One turn moves each row of this set onto another row. After a few examples, where does it send each row asked below?
k685: [-32 -22  48  -8  -8 -20  -1 -24 -38  14 -26  -7  19  14   1  -1 -31  -2
   1 -12 -11  -6   5 -15  -9  -1  -3]
k383: [ 25   3  19  -1   0  12 -35 -19   1 -11  -4 -32  20  -2  15  16   2  23
  20   4  20   2  21 -10  23 -11   0]
k500: [  6  10  11   9   8  -3 -22 -18  -3  -5  10 -14  -3  25  19  -6  13  39
   9  13   1  21 -10  -1 -16 -14   5]
k53: [  9  15   8   0 -13  -2 -24  -2  -8 -19 -11 -15  14  -5  -9   2 -11  -9
  16  -5  26 -15  25 -13  38 -16 -24]
k927: [  1   4 -11  16  34   3 -15 -11  -6  15   0 -20  -2  15  -1  -6 -25  13
  22 -11  10 -19   2  36   2  26   9]
k819: [ 17  19  -3   2 -21 -15  -7   2   3  -5  16   6   7  37  -5  -5  -7  18
  19  -3  -2 -11 -18  -5 -24  -6 -10]
k587: [  0  23  -6   6  -2 -13 -14  12 -29 -15   9   9  12  26 -19 -15 -36 -15
  13   4   4 -22   9 -11  14  -3 -22]
k973: [-11 -21  12  11 -19  16   0 -17 -12  23 -21 -14  18   1   1  27  -6 -25
  17   6 -14  -4  45   9 -22 -15   2]
k271: [ -8 -37  19  19  -5   3   1  -2 -32  10 -20  10  12  -4  10  27  -9 -33
  18   3  -9  -9  -5   4  14  -5   6]
k118: [-15  20 -20  18  33  22 -18  -2  12  13 -10 -18  -7  12  -8   6 -18   9
  12  11   4 -18  11  17  14  15  13]
k224: [-10  10   2  17  28 -23 -10  -8  -1  17   0 -23 -10  15  -6 -13 -18   8
  24 -18   4  -2   5  41  -7   8 -22]
k155: [ -1  12  13  10   6  -1 -24 -10 -20 -32   3 -29  10   0 -13  -6 -23  -6
  14   2  20 -21  40  -4  28  -9 -23]
k796: [  2  29 -14   2  -7 -11 -10  -1 -12   2  11  13   4  40  -7 -14 -17  15
   9  13  -6   5 -19  -7 -20 -12  -1]
k246: [-19 -31  39  23 -12  12   7  -8 -35   7 -15  -5   4  21  13   3 -14   2
  -6  16  -6 -23   0  -5  -9  20  18]
k195: [-29  21  -7  15  47  -3 -14   6  17   7 -15 -11  -5   4  -1   8 -20   7
  14  -2  -1  -2  -4  -2  26  -1  -6]
k211: [-10 -20   6  -1 -19   1   8 -27  -9  -9 -24   0   8  -2 -31  24 -12 -22
   3   0 -24 -15 -17   5  -8 -14  20]
k874: [  6  19  -4   1 -22 -19  -6  11 -12 -17   3  14  10  18 -17 -11 -19  -9
  20 -16  11 -22  -3 -13  10 -10 -28]
k722: [ 29   7  13   4  -8   2 -28  -9  10   1  14 -20  12  26  20  12  11  34
  21   8   0   6  -2  -1 -15  -4   3]
k265: [  0 -35  19 -10  11  -8  -8 -22 -12  12 -16  -4  30  11   9  23 -11  -9
   7 -27 -29  -8  18  -9 -24  -1  14]
k727: [  6  -1  23   8  18   2 -30 -33  -9 -28   3 -39   7  -1  14   1   1  28
  16   1  18   5  24   1  13 -14   0]
k312: [-25 -15  35   6 -31   2  13 -30 -36  18 -23 -11   6  19  -7  -6 -21   1
  -1   6  -4 -18  21   9 -27   4   3]
k485: [-27  23  -4   7  36 -24  -6 -15  14   9 -16 -22  -2   6 -15  -3 -27   9
  20 -18   0   7  -3  14   4 -11 -20]
k328: [-13 -30  29   3  -6 -14 -10   1   6   8 -12  -3   0  14 -15  18  21 -17
 -13  -1 -37 -13   5  -2 -19  -2  -3]
k748: [-43 -13  49   5 -11  -5  -9  -8 -16  10 -28 -20   6  10 -11  12 -13  -2
 -11  16 -23  -5  15 -26  -4  -5  -3]
k415: [-31 -18  33   5 -10  15   2 -24 -18  -4 -25 -18  15  12 -11  18 -28   9
  -8  19 -15 -17   0 -25  -7   6  30]

k500 -> k587
k685 -> k415
Where do these go?
k271 -> k265
k874 -> k383
k485 -> k118

One turn moves each row of this set onto another row. After a few examples, where does it send each row asked below?
k226: [  5  -8  32  26 -10 -16 -15  20 -25 -15 -10   5  30  12   4   3]
k459: [-20 -29  17   4 -34  -3 -13  27  23 -16  14   6  10   1 -15   8]
k584: [ 11  19   5  19  -6 -12 -29  11  25 -13 -20 -13   2  -6  17  35]
k580: [  3  25  16  13  -9  -9 -12 -21   0 -19  -3  20   7   9   6  31]
k695: [ 10  -4 -10   0  -7 -25 -26   9   0 -11 -16  -6  18 -35 -17  28]
k64: [-17  -9   3  50 -20   6 -33  13  12  12   6  -7  26 -20  -7  -3]
k834: [-14  21  27  29   6 -11  -4 -27   7  11 -15   9  32 -12  -8   7]
k234: [ -6   5   8   7  24  -6  10  37  17  -3  10   5 -16   1 -26  19]
k617: [-23  11  19  -8  -8  -2  -6   1  20 -11 -33   6  -4 -26 -21  -5]
k642: [-26  27  19  18   3  -5 -18  32  11 -10 -22   4   2  -8   5 -21]
k217: [ -5  -1  33  29   1 -18 -15  -3  23   3  11  -7  12  13 -48 -16]
k530: [ -5  10  30  12 -17   4  13  27  26   1  18  -3  22   9 -10  23]
k978: [-16  20  -3  21 -24   9   1  -9  -1  12 -14  19  12 -13 -29  -4]
k190: [  8  22  15  33  -5 -10 -30  27   1   1  28   9  15 -29  -7  11]
k380: [ 40  -6   5  25  13 -24  -4  19  12  12 -12 -11  -4   1 -14  11]
k705: [ -8  13   5  14  -5 -15  16  27  16  16 -23 -20  11  -2   9  27]
k899: [ 13  12   6  19   5 -35 -28 -19  13 -11  -5  -1 -15  10 -22  -6]
k95: [ 20  21   9  12 -19   4 -26  10  -7 -32 -13  17  30   5 -18   4]
k152: [-21   7  33  29  -3   8 -21   4  33  -3   4  -7  33 -17 -25  26]
k122: [-16 -20  22  46  25  -7  -9  -7  -4   9   5   7   2  -8 -28  18]
k646: [  7   1   8  30  15   0 -25   8   3 -21 -33   4 -18  13 -21  26]
k822: [ 13  16   5  15 -22  -6 -35   9 -10 -32 -15  26  17   2 -20   8]
k478: [-13   5  -5  -7   1 -27   5  25   5  -1   2   8  15 -10  15  -8]
k720: [-16  13   4  23 -28  -1  -5 -11  -2  10 -13  29   6 -10 -30 -11]
k268: [-13   8  17  35  12 -26 -26 -17  -6  -9   7   5  -2   5 -47  11]
k550: [-13   1  -3  -4  -9 -33   5  41   1   1  -2  12  11  -6   3  -4]
k18: [-25 -29  12   4 -30   6  -5  18  16 -20   8   0   9   6  -2  14]
k712: [ 13  12  16  29  12  -1 -14 -20  21  -1   5  26 -16   4 -14 -10]
k454: [-26   2  16  26   3 -16  -5  32  15   2  13 -18  -5  14 -48   7]
k681: [ 14  -1 -13   3 -13 -30 -26  15   5  -7 -23  -4  12 -32 -15  20]
k958: [ 12  -5   8  17  -7 -31  -8  26  25   5   6 -25 -14  19 -23   3]
k468: [  7  -1   7  13 -23 -10 -14   3  12   6  18   2 -14 -39 -14  29]
k956: [ -3   4  -2  17   4 -35 -19  16  -2 -15 -14 -12 -24  21 -18  21]
k723: [-28 -10  12  47 -21  -5 -35  17  10  11   2   1  26 -26 -18  -3]
k249: [  7 -27  31  12 -33   1   6   3 -10  -8 -18  -3  15   1 -21  22]
k291: [ -1 -24  37  18  18  -3 -14  15  38 -11   1  -8  14   7 -27  -8]

k584 -> k705
k95 -> k695
k617 -> k226
Where do these go?
k454 -> k217
k822 -> k681
k291 -> k122

One turn moves each row of this set onto another row. After a few examples, where does it send each row asked below?
k228: [ 10  39 -12  -8  25 -22  22   4  12 -12 -21 -23   6  25  17 -20 -18  16
 -19 -17  -4 -22  -1  13 -22   5  10  11 -21  15  29  -8   8  25  16  -3
  -8   3]
k962: [  8  22   4 -10  15   7  -9 -30  -5  29  17  -4  13  18  15  20 -32  29
 -10 -24 -12  -1   9   8  14  22 -13  12  -8 -13  15  12  -3 -20  10 -21
  13  24]
k158: [  6  -6  -3  10   1  -2   4   3  30  30   5  -4  23   1   4  16 -33  20
  -7 -42  -4 -19  34 -12 -15  -1   7  25  11  19   4  19  -3  -7   3  17
  -1 -16]
k925: [  1 -17   3   6  33 -16   8 -46 -19  -1  16   4   2  10  19  12  21  16
 -20 -32  -1 -23   9 -15   8   2 -19  14 -14  15  27  -3  -4   1  -8   5
  -6  36]
k981: [  7   2  -7   9   0  -9   4   1  40  35   2  -1  26  -4   4  13 -25  25
  -9 -38  -3 -21  29 -18 -11   2   7  18   8  23   4  18  -9  -9   7  15
  -5  -9]
k583: [  5  45 -14  -9  15  -7  13   5  16  -1 -17 -34  26  23   5 -16  -9   1
 -19  -5 -15  -9  12  23 -20  -3  -8  11 -17  10  30  -4  -7  13  23  -2
 -18   4]
k709: [  9 -18 -10  21  24  16  17 -26   8 -30   2   6  -3  20 -27 -16 -27  31
 -21 -21 -29   6 -12 -19   1  -2  -4   1  -4 -10  -4   4  23  -4 -21  10
  16   1]
k496: [-12  26 -16  -7  16 -26  46  20  18   7  -2 -31  18  20   2  -8   2  12
  -4 -13  -9  14 -20   2   3  27  18  19  -9  25  -4  -4  -6   5 -18  11
  -9   0]
k929: [ 14 -16 -18   3  38  13  29 -26  -9 -10  -7  11  21  10  -5 -32 -23  38
 -25  10 -18  -9 -17 -28  -3  -1  -6  -9  12  -9  -6  22  20   2 -34   6
  16   2]
k527: [ -8 -17  -1  -9  16   5   3 -42 -14   6  14   1   9  15  16  10  13   1
 -22 -12  -7 -11   7  -5  -9 -14 -45  35   2  20  32  -1  -7  -8  -9  12
 -16  13]
k608: [ 14  27 -14 -14  15  -8  -3 -27 -10  28   3   9   3   7  26  13 -27  39
 -10 -21  19 -11   4  -8  12  25   1  10   4  -2  15  11   7 -19  11 -21
   9  27]
k169: [ -3 -15  -6  -9  15  -3   5 -44  -2   7   8  13   0  15  19   1  13   9
 -19  -9  -5 -24 -11 -19 -13 -11 -35  32  -1  33  32  -6  -6  -4  -8  13
 -17  16]
k953: [  5  10  13  -5   9  23 -24 -21   6  34  16 -16   8  16  15  23 -31  12
  -5  -8 -18  -4  -8  18   3  21 -17  29  -2  -4  20   2  -6 -13   5 -14
  -6  14]
k339: [ 18 -20  -9  25  44  10   9 -18 -15   0  -5  17  14   5  -4 -20 -19  -1
   3   9 -40   2   1 -17  -5   8  11 -14  -6   2 -16  23  -2  20 -37  16
  21  -1]
k898: [-12  30 -16 -11  15 -24  54  18   4   0   4 -31  25  23  -1  -4  -4  12
  -7 -18  -8  24   0   6   2  24   8  16  -7  16  -5   1  -6  -1 -17   6
   0  -1]
k998: [ 13  20 -14 -10   9  -3 -17 -11   2  33 -10   4  -5  -3  31   9 -18  27
  -3  -6  29 -16 -16 -12   0  23   6  24  15   9  17   2   7 -12   9 -11
  -6  21]
k740: [ 13 -20 -11  38  24  27  -5 -28   4  -8  -1  -6  15   0 -32 -14   1   0
   0  -4 -28  20 -12 -11  -1  -1   8  -9   7  -8  -3   6  -9   8 -25  13
  -2   8]
k286: [  4  10   0  -4   5  17 -30  -9  11  37  -4 -12  -2   3  24  19 -21  10
   2   4   6 -12 -21   4  -7  19  -5  36  12   9  21  -3   0 -11   6  -6
 -18  12]
k139: [  8  43 -16   2  19 -11  16  -1   8 -10 -14 -31  18  25   0  -8  -9  -2
 -14 -23 -10  -1  23  28 -16   0   2   6 -21   4  26  -6  -7  19  24  -6
  -9   5]
k869: [-13  28 -13 -12  10 -19  47  17  20   8   4 -28  21  24  -3  -7  -4   6
  -4 -10 -18  19 -19   6  -2  23   9  22  -9  25  -4  -4 -10   2 -16  11
  -9  -4]
k272: [ -2  34 -10  -2  43 -10  -2 -23 -19  17 -18  15 -26  20  22  11 -20   9
  14  -1 -17 -13   0  20   4   8 -14  22 -13 -15   5  12  -2  28  -2   1
  -7  -2]
k517: [ 14 -21  -9  23  34  22  14 -35  -6 -15   4   6   8  15 -23 -17 -26  20
  -9 -11 -31  12 -15 -20  -4   0   8  -8   3 -10  -5  11  10  11 -33   7
  17   1]
k751: [ -1  43 -22  -3  32 -13  -7 -24  -6  32 -22  17 -13   8  14   5   1   2
  12   8 -15  -9   4  16   9   7 -20  15  -8 -12   7  16 -22  16   9   1
 -20  10]
k716: [  3 -15  -3  -3  24 -17   9 -46  -6   3   8  16  -5  13  19   2  16  20
 -21 -23   1 -29 -11 -26  -2  -2 -20  19 -10  30  30  -8  -5   2  -9   6
 -12  29]
k576: [ 15 -19 -15  30  36  15  -2 -14 -12   5  -9   9  19  -5  -9 -19  -5 -12
   6  14 -32  11   6 -12  -6   5   9 -11   3   3 -14  21 -11  17 -32  18
   8   2]
k340: [  5   1  -3   6   8 -12   8   5  41  38   2  -4  35  -1   8  10 -22  35
 -15 -36  -7 -30  27 -17  -4   6   7  15   3  18   4  20  -6 -11   5  14
  -4   0]
k282: [ -1  41 -18   3  31 -11 -10 -26 -14  23 -20  18 -25  15  12  12 -11  -1
  19   2 -13  -4   6  18   5   7 -13  19  -9 -12   7  10 -14  22   5   1
 -15   1]
k77: [  7 -17 -13  36  16  22  -6 -20  18 -23  -1  -7   3   5 -43  -6   0   6
 -11 -20 -28  17 -10 -14   5  -5   0  -2  -2  -7   0   0   3  -2 -13  14
  -2  11]
k160: [ 10 -15 -22  28  26  22  -2 -14   6   6 -14 -11  30 -16 -21 -23  20   2
 -13  19 -12   7 -11 -18  -1   1  -4  -9  23  -6  -2  17 -11   0 -22  16
 -16  15]
k811: [ 11  41 -15  -1  25 -20  20  -2   3 -16 -15 -27   5  27  10 -12 -18   8
 -14 -30  -4  -6  15  18 -18   3  14   5 -24   6  27  -9   4  24  19  -6
  -2   5]
k433: [ -9  28 -15  -7  20 -28  51  21   7   2   1 -30  20  18   5  -4   0  14
  -6 -19  -3  19  -9   2   5  27  17  16  -8  20  -3   0  -2   3 -19   9
  -3   2]
k802: [  7  -5   5   6  15  -9  10   6  33  33   7 -14  32   3  16  14 -30  36
 -15 -38  -9 -34  30 -12  -6   8   6  19   1  12   3  28   2  -6   0  12
  -1  -5]
k611: [ -4 -22   3   1  28  -3   5 -43 -22  -2  18  -4  12  12  15  15  17   5
 -23 -25  -4 -13  18  -1   4  -4 -36  25  -8   9  30   2  -7  -3  -9   7
 -11  25]
k718: [ 16 -15 -14  11  45   5  19 -14 -13   5  -9  22  19   4   6 -31 -19  14
  -7  22 -36  -7  -3 -23  -6   7   2 -14  -1   3 -16  26   3  15 -37  13
  18   3]
k4: [ 11 -11 -24   4  32  15  18 -12  -4   1 -17   0  35  -9  -3 -36   6  26
 -27  27  -5 -10 -15 -25  -3   0 -14  -8  24  -8  -3  26   8  -4 -27  11
  -6  15]
k666: [ -2  43 -13 -11  39 -16   1 -20  -6  31 -22  16  -7  10  24   0  -3  13
   4  15 -18 -25  -1  15  12  11 -27  16 -12 -15   8  20 -13  17   5  -1
 -17  13]
k928: [-15  29 -17 -15  11 -17  51  15  12   6   6 -29  25  28  -5  -5  -8   8
  -5 -15 -19  25  -7   9  -1  20   2  21 -10  18  -2  -1 -10  -1 -15   9
  -3  -5]
k115: [  5 -14 -23  28  15  21  -5  -4  21 -12 -13 -17  20 -14 -31 -18  25   8
 -19   7 -12   5  -7 -15   8  -1 -11   0  12  -7   1  10  -2 -12  -7  18
 -20  20]
k253: [  4 -11 -26   5  24  13  15  -1  14 -12 -21  -9  24  -9 -12 -29  11  32
 -35  17  -2 -14  -9 -23   6  -3 -22   3  18  -9   0  19  18 -17 -14  16
 -12  17]
k437: [ 12 -12 -24  21  33  12   3  -7  -8  14 -16  13  30 -12  -4 -27   1  -8
  -1  29 -27   5   7 -17  -4   3  -2 -13  10   5 -14  26 -13  10 -27  20
   0   6]
k363: [  4 -10   6   9  10  -3   6   4  25  29   2 -11  25   4  12  17 -36  29
 -10 -41  -5 -25  33  -7 -11   5   7  26   6  13   4  22   3  -6  -1  16
   2 -14]
k12: [ -1  36  -7  -9  47 -15   6 -19 -13  25 -20  14 -18  18  30   5 -16  18
   5   8 -20 -24  -5  17   8  11 -21  21 -13 -19   5  19  -2  22  -2  -3
 -13   4]
k263: [ 13 -11 -21   9  40   9  16  -8  -9  11 -15  18  29  -8   5 -35  -6   7
  -8  34 -28  -9   0 -24  -5   3  -5 -13   7   5 -15  29  -7   7 -33  17
   8   5]
k144: [  6  42 -14 -15  19 -11  20   8  20  -4 -23 -27  18  26  15 -22 -14  10
 -22  -2 -10 -21  -2  16 -23   2  -2  14 -17  15  28  -5   1  18  18  -2
 -17   1]
k879: [  7 -12 -19   0  30  10  28 -14   4 -25 -10   5  11  10  -9 -27 -19  45
 -35   1 -13 -15 -11 -27   1  -3 -16   3  10 -12  -3  17  32 -12 -22  11
  11   5]

k12 -> k666
k144 -> k583
k716 -> k169
Where do these go?
k929 -> k4
k962 -> k608
k263 -> k437
k898 -> k433
k77 -> k709
k802 -> k340

